In the data rows, 128 means zero.
Here is a table of points, one per row:
[167 170 131 129 167 140 127  91 132  87 168 113 129 166 159 135  91 125 127 125  93  85 163 127  93  93 127 149 130 168  82 169 123 169 137  86 131 128 167 127 143 167 128 169 133 124 127 130 118 128 152 128 138 171  89 127  91]
[167 130 168 129 126 145 127 168  84  87  99  95  89 100  77 162 172 212 173 125 132 128 176 127 170 119 165  91 130 129  82 128  85 128 103 126 153 166 111 169 130 126 128 169 145 124 159 170 145  87  98  92 124 167 128  82 114]
[ 96 130 131  49 167 131 127  91 132 128 164 127 169 161 174 136  91 125 125 125  93 128  98 127 170 104 127 135  91  91 127 128 123 169 166 126 107 128 135 127 158 126 128  89 120 124  99  91 106 128 160  92 158 153 128 127 113]
[131 130 131 129  84  96 169  91 132 128 159 163 129 162 137 119 132  82 109  79  93 128 106 127 132  92  88 139 130 168 127 128 161 169 174 165 118 128 173 127 194 126 128  89 130 163 100  91  59 128 158 128 171 138 128 127 128]
[ 96 130 131 129 126  99  85 129 180 210 157 142 169 146 166  54  91 125  95 171 132 171  98 167  93 167  88 173 130  91 171 169 123 128 128 126 148  90 126  85  93 167 128 129  85  86 147  91 146 169 175 164 100  80  89 171 191]
[167 170 168 129 167 141 127 129 132 169 142 231 169 138 148 106 132  82  97 125 132 171  76 127 170 106  88 151 130  91 127 210 161 128 124 165 108  90 148 127 145 167 171 129 122 124 122 130 128 169 135 164 133 109 128 127 102]
[ 96 170  94  49 167 125 127 129 132 128 157  91 129 161 176  82  91 125 123 125  93 128  98 127 170 151  50 157 130 129 127 169 123 128 128 126 131 128 162 127 135 167 128 129 103 124 132  91 117 128 171 128 129 100  89 171 162]
[167  91 131 129 126 173  85  52 180 169 198 156 169 182 185 145  91  82  74  79  93 128 104  87 209  72 165 129  91 129 127 128 199 169 188 126  57 166 185 169 163 126 171  89 165 202  48  52  44 128 148  56 201 148  89 127 128]
[167 130  94 129  84  90 169 129 180 128 123 160 129 131 150  64  91 125 100 171 132 171  91 167 132 192  88 202  91  91 171 128  85  87  85 126 187  53 122  85  56 167  85 129  47  86 164 130 175 210 134 200  68  92 128 171 175]
[ 96  91 168 129  84 181 169 168  84 128  89 150  89  52  45 202 212 169 171 125 209 128 122 167  93 128 165  96  91 129  82  46 123  87 120 165 122 203  40  85 101  84 171  89 179 124 122 209 150 128  29 128  91 156 206  82 109]
[167  91 131 129 208  71 169  91  84 128 157 122 129 126 114 141 132 125 128 125 132 128 141 127 170  95 165 116  91 129 127 128 161 128 164 126 103 128 143 127 150  84 171 129 160 163 120 130  93 128 138  92 146 120 128  82 122]
[167 130 131 129  84  98 169 129 132 169  95 160 169 117 109 139 132 125  97 125 132 128 118 167  93 121 165 112 130 129 171 128 161 128 153 165 109 128 114 127 125  84 128 129 142 163 122 170 162 128 122 128 130  85 128 127 162]
[ 96 130  94  49 126 140 127 129 132 128  95 134 129 121 103 149 172 125 145 125 170 171 135 127  93 174 127 112 130 129 127 128 123  87 115 126 122 128  85  85 126 126 128 129 152 124 127 130 135 128  87 128 107 131 128 127 123]
[ 96  91 168 169 126 179 169 129  84 128 152  95 129 160 131 125  91 125 151  79  93  85 176  46 132 102 127  76 170 129  82 128 123 128  92  86 139 128 151 169 169 126  85 169 154 124 129 130 111  87 156 128 162 161  89 127  56]
[131 130 131 129  84  89 169  91 132 128 153 121 129 175 129 147  91 125 149  79  93  85 176  87 132  94 127 123 130 168 127 128 161 169 147 165  96 166 174 127 147 126 128  89 144 124 112 130 130  87 153  92 148 138 128 127  86]
[131 130  94 129  84  95 169 129 132 128 153 135 129 165 170 105  91  82 116 125  93 128 125 127 132 155  88 172 130 129 127 169 123 169 121  86 132  90 122 127 114 167 128 129  76 124 117  91 135 128 179 128 137 132  50 171 115]
[167 170 168  89 126 141 127  91 180 169 143 122 169 101 121 148 172 125 100 125 132 171 103 167 170 104 165 133  91  91 171  87 161 128 164 204  83 166 111  85 151  84 171  89 146 163  75 130 136 128 107 128 140  94 167  82 137]
[ 96 130 168 129 126 110  85 168 180 128  86 126 169  82 112 113 172 125 105 171 170 171  84 167 132 178 165 144 130  91 171 128  85  87  97 126 144  90 109  42  84 126 128 129 108 124 149 170 165 169 102 164  85  65 128 127 158]
[167  91  94 129 126 192  85 129 132 128 133 145 129 141 134 123 132  82 114 125 132 128 137 127 132 136 165 163 130 129 127 169 123 169 131 126 152  90 148 127 138 126 128 129 116  86 137 130 142 128 134 128 130 103 128 171 148]
[ 96  91  94 169 126 105  85 206  84  87 111  80  49 110  96 100 132 169 205 125 132 171 186 127  93 188  88 109 248 206 127 128  48  87  64  86 214  90 125 169 101 167  41 210 103  47 212 130 145 128 125 164  97  70  89 171 152]
[167 130 131 129 126 134 127 129  84 128 125 114  89 122 118 118 132 169 178 125 132  85 144  87  93 133 127  78 130 129 127 128 123 128 107 126 130 128 128 169 126 126 128 169 150 163 144 130 129  87 140 128 133 154 128 127 149]
[ 96 170  94 169 126 126 127  91 132 128 143 145 129 159 149 134 132  82 120 125  93  85 110 127  93 105 127 143  91 129 127 128 161 169 179 126 107 128 161 127 136 126 171  89 140 124  87  91 107 128 139 128 153 151 128 127 102]
[131  91  94 129 208  81 169 168  84  46  81  95  89  90  87 124 132 169 171 171 170 171 167 127  93 142 127 124 170 129 127  87  85  87  62  86 157 128  92 127  80 126  85 169 113  86 168 170 138 128 107 128  87 132 128 127 111]
[ 96 170  94 169 126 125 127 129 132 128 112 111 129 127 125 129  91 125  94 125  93 128 127 127 170 117 127 113  91 129 171 128 161 169 167 204 105 128 175 169 131 126 171  89 125 163  84 130 131 128 117 128 158 125 128 127 105]
[167 170 168 129 167 132 127 129 132 128 168 155 169 160 165  78  91 125  90 171  93 128  86 167 132 149  88 160 130  91 127 169 123 128 107 126 140  90 114 127 104 167 128  89 101 124 114  91 136 169 166 164 116 110 128 171 141]
[131 170  57 169 126 129 127 168 132 128 111 124 129 110 129 117 132 125 125 171 170 128 125 167  93 162 127 159 170  91 171 128  85  87  87  86 177  90  84 127  56 167  85 129  88  86 187 130 139 169 139 164  72 113 128 171 178]
[ 96 130 168 129 126 101  85 129 180 169 118 176 169 106 134 119 132  82  66 171 170 171  64 167 132 150 165 152  91  52 171 128 161  87 122 165 105 128 114  85  99 126 128 129  84 124 121 130 168 169 110 164  86 109 167 127 187]
[ 96  91 131 129 126 104  85 168 132  87 107  86  89  93 103 127 132 125 157 171 170 128 145 127 132 163 127 147 130 168 127 128  85  87 112 126 168 128  95 127 105 126  85 129 105  86 176 170 194 128 102 164  93 133 167 127 139]
[ 96 130 131  89 126 141 127  91 132 169 113  80  89 145 147 145 132 169 130  79 132  85 131  87  93  99 127 118 130 129 127  87 161 128 156 126 126 166 143 127 135 126 128 129 149 124 113 130 109  87 135 128 145 128 128  82 116]
[ 96 130 168 169 126 105  85 129  84  87  97  88  89 116 130 168 132 169 166  79 132  85 177  87 132 100 165  82 130 168  37  87 123 128 162  86 106 166 141 169 166  84 128 169 166 163 124 130  73  46 102  92 176 214 128  82  59]
[131 170  94 169 126 137 127 129 132 128 154 122 129 136 136 106 132 125 129 125  93 128 152  87  93 127  88 128 170 129 127 128 123 128 107 126 150 128 138 169 149 167  85 169 119 124 139  91 137 128 144  92 128 152 128 171 129]
[ 96  91 168 129 126 184 169 129  84  87 112 154 129  97  91 193 172 125 140  79 132  85 141  87 132  78 165  68 130 168  82  87 123 169 135 126  70 166 113 169 173  84 171  89 202 163 110 130  76  87  92  56 174 166 167  82 117]
[167  52  94 129  84 184  85 168 132 128  49 107  89  65  75 174 172 169 153 171 170  85 142 167 132 127 127  72 130 168 127  87 123  87 121  86 128 166  78 127 139  43 128 129 152 163 134 170 146 128  71 128 108 125 206  82 119]
Along one direction, these points spread out more than along any other. Take the direction at right angles to it along which they spread out most. Then take the direction at right angles to both along which they spread out most. Go by this last direction. How many in every 100 of the points above lie lower along it than each point below? Answers are rounded to whole numbers. More than half of the points above lie lower than the first one.
[167  91 131 129 126 173  85  52 180 169 198 156 169 182 185 145  91  82  74  79  93 128 104  87 209  72 165 129  91 129 127 128 199 169 188 126  57 166 185 169 163 126 171  89 165 202  48  52  44 128 148  56 201 148  89 127 128] 36
[ 96  91 168 169 126 179 169 129  84 128 152  95 129 160 131 125  91 125 151  79  93  85 176  46 132 102 127  76 170 129  82 128 123 128  92  86 139 128 151 169 169 126  85 169 154 124 129 130 111  87 156 128 162 161  89 127  56] 94
[167 130 131 129  84  98 169 129 132 169  95 160 169 117 109 139 132 125  97 125 132 128 118 167  93 121 165 112 130 129 171 128 161 128 153 165 109 128 114 127 125  84 128 129 142 163 122 170 162 128 122 128 130  85 128 127 162] 15
[ 96  91 168 129 126 184 169 129  84  87 112 154 129  97  91 193 172 125 140  79 132  85 141  87 132  78 165  68 130 168  82  87 123 169 135 126  70 166 113 169 173  84 171  89 202 163 110 130  76  87  92  56 174 166 167  82 117] 24
[ 96 170  94 169 126 126 127  91 132 128 143 145 129 159 149 134 132  82 120 125  93  85 110 127  93 105 127 143  91 129 127 128 161 169 179 126 107 128 161 127 136 126 171  89 140 124  87  91 107 128 139 128 153 151 128 127 102] 45
[ 96 130 131  49 167 131 127  91 132 128 164 127 169 161 174 136  91 125 125 125  93 128  98 127 170 104 127 135  91  91 127 128 123 169 166 126 107 128 135 127 158 126 128  89 120 124  99  91 106 128 160  92 158 153 128 127 113] 42
[ 96 130 168 169 126 105  85 129  84  87  97  88  89 116 130 168 132 169 166  79 132  85 177  87 132 100 165  82 130 168  37  87 123 128 162  86 106 166 141 169 166  84 128 169 166 163 124 130  73  46 102  92 176 214 128  82  59] 79
[167  52  94 129  84 184  85 168 132 128  49 107  89  65  75 174 172 169 153 171 170  85 142 167 132 127 127  72 130 168 127  87 123  87 121  86 128 166  78 127 139  43 128 129 152 163 134 170 146 128  71 128 108 125 206  82 119] 12
[167  91  94 129 126 192  85 129 132 128 133 145 129 141 134 123 132  82 114 125 132 128 137 127 132 136 165 163 130 129 127 169 123 169 131 126 152  90 148 127 138 126 128 129 116  86 137 130 142 128 134 128 130 103 128 171 148] 58
[ 96  91 131 129 126 104  85 168 132  87 107  86  89  93 103 127 132 125 157 171 170 128 145 127 132 163 127 147 130 168 127 128  85  87 112 126 168 128  95 127 105 126  85 129 105  86 176 170 194 128 102 164  93 133 167 127 139] 48
[ 96  91  94 169 126 105  85 206  84  87 111  80  49 110  96 100 132 169 205 125 132 171 186 127  93 188  88 109 248 206 127 128  48  87  64  86 214  90 125 169 101 167  41 210 103  47 212 130 145 128 125 164  97  70  89 171 152] 97
